In the data rows, the value 128 means zero.
Here are some numbered points:
[168 161 158 148 158 141 111 137 123 106 149 138 113 132 113 110 105  84
  62  65 110 124  92  97 142 147 119 117 138 149 182 190 173 169 169] 0
[118 130 125 138 145 127 113 126 141 132 134 144 164 176 158 158 151 138
 128 139 143 157 168 133 100 105 141 104  85 130 149 113  89  95  68] 1
[ 76  92  96  95 103 103 125  94  61 103 147 160 141 131 169 152 143 165
 125 132 143 105 106 142 135 116 131 135 100  71  70  80  70 106 122] 2
[143 136 144 147 148 106  89  92  91  95 122 121 107  83  61  62  77  97
  88  70  56  62  78 122 114  74 104 146 139 171 191 170 167 143 164] 3
[ 96 122  93 108 142 130 122 140 137  93  86 126 154 141 155 185 176 178
 167 158 128  93 134 146 102  66 103 128 116  96  92 121 109  95  87] 4
[ 83  80 148 183 141 120 134 157 189 192 163 151 183 170 139 147 158 152
 141 178 185 154 131  90  88 114 109 129 140 100  80  46  51  73  62] 5
[ 16  35  33  52  71  93 108 133 146 137 145 143 177 197 188 204 196 180
 195 194 186 186 203 161 103 116 137 113  98  98  70 100 149  84  23] 6
[122 135 135  91 103 153 147 140 170 159 144 176 178 178 204 155 142 153
 111 147 158 135 130  98 127 138 109 125 128  88  81 114  78  47  85] 7
[145 111 102 120 141 181 160 135 140 131 156 190 201 172 143 159 157 142
 148 118  90  96 104 122 130 120 114 113  75  68  98  86  91  84  74] 8
[105 132 143 163 203 173 189 208 183 165 124 130 143 165 147 129 151 117
 109 126 107 109 117 115 157 159 101  96 123 117 127 114  69  74  67] 9
[142 115  80  85  99 111 108 113 117 135 151 138 117 113 107 112 133 128
 124 124 160 170 125 100 120 143 120 110  97 109 151 156 134 125 141] 10
[117 114 116 122  97 100 136 107  95 104 109 104 101 125 142 144 123 105
 104 134 150 126 112 148 168 180 178 143 157 173 196 211 207 165 120] 11
[116 118 122 139  98  89  96 100 118  97  86  94  87  90 119 119 108 107
 117 130 154 134 140 155 167 167 142 178 209 180 139 145 152 148 123] 12
[157 148 174 155 146 153 111 139 153 127 124 134 146 166 190 161 123 140
 130 117 128 123 122 100 118 144 122 119 103 120 114 112 151 155 171] 13
[149 155 137 151 135 124  96  49  23  48 147 133  83 112 109 108 116  99
  75  93 108 120 147 153 142 138 144 152 174 157 141 178 201 172 138] 14
Which two points above are nearest to each new point by angle, seen from the average point of the numbered points? Their numbers follow each, nearest first.
[ 97  95 104  99 101 137 139 156 163 143 136 132 156 158 125 127 153 164
 144 142 139 150 170 160 174 161 144 132 101 104 138 130 109 113 108] --> 6 7
[103 111 113 144 142 119 151 143 123 151 141 130 157 168 163 184 161 136
 133 135 158 161 147 132 116 102 116 140  99  53  96  93  90 121 100] --> 5 6
[123 106  83 112  77  80 114 128 136 151 168 163 147 129 111 123 114 140
 149 135 139 124 124 128 145 165 157 132 116 129 113  84  75  83 100] --> 2 5
[130 186 194 181 163 136 129 128 138 108  57  66  75  81 103 118 128 110
 109 101  89  81  86 110 101 114 170 170 137 136 141 170 166 155 134] --> 3 0
[108 101 104 106 137 150 146 150 142 162 124 120 154 151 166 187 158 158
 174 159 139 132 147 105  77 104 107 109  76  64  80  51  20  35  83] --> 5 7
[130 150 127 116 120 100 112 138 127  96 117 144 109 101 118 111 123 144
 131 141 160 149 131 123 134 156 149 103 144 168 101 131 177 168 154] --> 12 11
[157 146 151 154 155 157 149 164 162 119 124 145 126 120 141 104  79 106
 119 126 156 164 119 119 121 129 129  67  76 106  87  81  77  87 132] --> 9 13
[140 129 125 133 150 142 124 115 135 136 153 153 118 128 132 123 126 102
  69 107 131 121 124 121 124 108  85  84  89  67  90 125 123 126 142] --> 0 13
[134  89 105 125 142 165 140 170 159 122 146 125 132 141 126 125 153 172
 138 150 186 161 124  99 105 113 126 125  79  48  66 106  80  82 126] --> 5 7
[ 93 107 131 112  78  89 148 173 148 124 139 183 161 126 127 172 158 125
 156 164 151 144 148 168 157 108 107 142 118  96 110  94  85  99  98] --> 6 5
[ 95  94  81  65  24  43 111 100  79 122 146 155 164 137 139 149 150 155
 174 171 134 129 158 169 159 126 127 161 151 134 127 139 119 130 134] --> 6 2
[ 72 119 134 137 147 152 163 116 105 134 147 152 163 176 159 143 157 161
 166 144 147 168 134 135 132 117 133 114 115 154 152 144 115 115 113] --> 1 6
